(in the rows, 128 means zero)
Rows swapped in pairs by one turn or mirror: which row each one swaps with
The rows were stretched afterwards, more along some directions than others.
pif: [148 104 148 148 138 143 127 153 101 134 165 161 113  93 141 105 160 122
 113]
kug: [132 137 119 160 166 157 129 152 123 137 139 137 128  89 115  95  93 120
  93]
Firon: [118 133 146 128 170 148 135 184 149 121 163 133 142  83 116 104 131 132
 120]
dimap: [118 126 155 147 153 163 154 200 119 107 146 152 145 101 125 106 120 147
 102]
noro: [147 130 114 149 120 134 167 141  85 119 138 146 111 144 117 105  92 141
  95]
Vago: [147 129 105 151 118 133 164 141  82 116 131 150 112 140 112 107  95 129
  92]
lafa: [123 117 155 158 139 145 109 148 104 108 158 183 116 108 156 107 128 104
  99]
fimid: [139 118 119 159 128 155 142 157  82 142 152 171  85 116 147 106 130 124
  87]
tefod: [151 121 157 162 129 150 129 146 105 107 134 171 125 107 135  75 118 139
 100]
rizet: [104 154 127 146 162 157 144 113 114 120 122 143 133 147 136 158 116 122
 134]
tati: [143 113 124 138 127 142 161 131  77 100 132 154 122 139 136 122 121 138
  96]
nop: [153 129 139 137 141 137 118 119 131 121 141 136 124  99 122  73 116 131
 115]
vas: [123 125 121 140 172 152 116 137 140 114 136 151 109  93 117  96 129 110
 128]
susa: [119 136 133 136 173 154  91 140 144 127 159 167 114  84 132 117 131  92
 131]
Kig: [128 126 131 144 155 151 139 151 120 122 145 182  98 126 126 130 118 128
 125]
rekit: [145  97 140 150 137 146 128 153  93 142 161 162 103  97 146 106 153 124
 104]
tos: [158 102 148 161 109 127 142 164  80 115 151 167 123 112 147  77 129 147
  99]
Luzef: [125 133 120 138 140 140 148 135 122 130 131 105 139 129  98 133 123 133
 138]
Nani: [110 131 127 130 186 159 103 135 151 115 152 156 116  87 129 129 131  93
 134]
ziz: [120 133 117 138 152 146 146 138 124 133 136 112 132 128 110 142 133 131
 140]
Muvok: [108 160 129 152 156 158 144 119 113 119 124 147 133 142 133 156 111 121
 127]
fenu: [135 144  97 149 151 153 155 153 107  98 127 160 118 119 103 105  85 112
  85]
lev: [131 128 114 147 173 149 114 126 142 119 134 149 107 101 116  96 118 112
 128]
visi: [154 131 147 142 135 133 120 127 129 127 150 140 127  99 119  80 127 130
 121]
bufi: [108 131 135 158 144 151 163 156  82 112 135 161 140 145 134 147 134 139
 121]
konel: [127 135 137 132 162 156 145 193 136 126 159 139 141  83 104 101 125 137
 113]
Damez: [141 118 123 147 138 142 138 107  79  86 128 176 106 128 152 105 129 112
  92]
Giv: [121 128 140 128 160 147 135 181 144 123 156 137 141  89 112 103 132 124
 119]
salaf: [119 128 118 148 162 150 134 124  92  91 131 178 102 111 161  97 121 105
  86]
risem: [110 136 137 143 164 155 136 159 134 112 143 176 110 120 133 135 125 118
 130]
kaba: [115 134 127 153 163 152 132 133  95  97 139 184 105 111 161 100 126 101
  92]
simip: [137 143 102 155 166 163 129 142 114  93 123 189 109  98 120  84  91  95
  81]
Mig: [134 158 128 162 134 159 129 150 116 126 137 151 121 115 127 102  86 114
  89]
dad: [134 109 158 158 134 143 113 150 101 112 157 184 109 110 163  99 131 113
  96]
tal: [123 150 136 150 138 142 146 109 115 117 123 139 128 151 129 142 105 137
 133]
kas: [147 153 110 147 130 144 123 114 133 144 137 121 129 122  88 135 103 104
 138]
Dut: [135 160 124 161 127 159 127 150 113 131 142 153 118 115 119 106  88 110
  93]
lupam: [150 123 149 145 144 138 122 134 119 119 149 150 133  95 124  79 128 134
 114]
zafi: [123 130 119 171 165 151 130 138 104 121 135 155 121 107 136  97  90 117
  81]
Zan: [121 122 128 175 155 145 129 139  95 120 138 158 122 116 145 100  99 117
  84]
kimup: [134 144 124 153 170 158 133 158 134 130 145 131 135  85 108  95  94 126
 101]
Rubu: [136 165 120 155 132 154 118 125 134 148 140 130 132 119  99 129  89 102
 122]
pedu: [159 105 138 153 110 127 143 151  84 116 138 165 114 112 142  70 124 152
 100]
veker: [140 160 114 140 134 145 121 133 134 151 146 120 133 117  92 132  98 114
 133]
tuz: [114 131 130 147 158 150 152 188 112 108 137 147 143  95 134  90 106 145
  95]
faka: [131 139 114 153 161 164 152 156 106 112 131 180 100 121 119  98  95 146
 105]
Rizo: [134 152 122 165 128 161 133 154 107 136 142 157 112 115 128 103  95 113
  85]
vazig: [117 119 147 140 165 156  98 148 137 122 165 176 109  90 144 120 136  96
 122]
Tolub: [130 130 120 140 158 154 141 149 125 127 141 175  95 129 117 125 110 129
 129]
bola: [127 141 129 156 156 157 143 181 112 106 140 154 133  88 139  76  98 138
  87]
Zisa: [142 108 125 158 125 148 142 157  79 141 156 172  90 114 148 112 145 123
  92]
pek: [126 105 154 163 141 144 116 146  98 110 156 184 112 111 163  96 123 114
  89]

Swapped with tati: simip
Swapped with bufi: faka
Swapped with kaba: noro

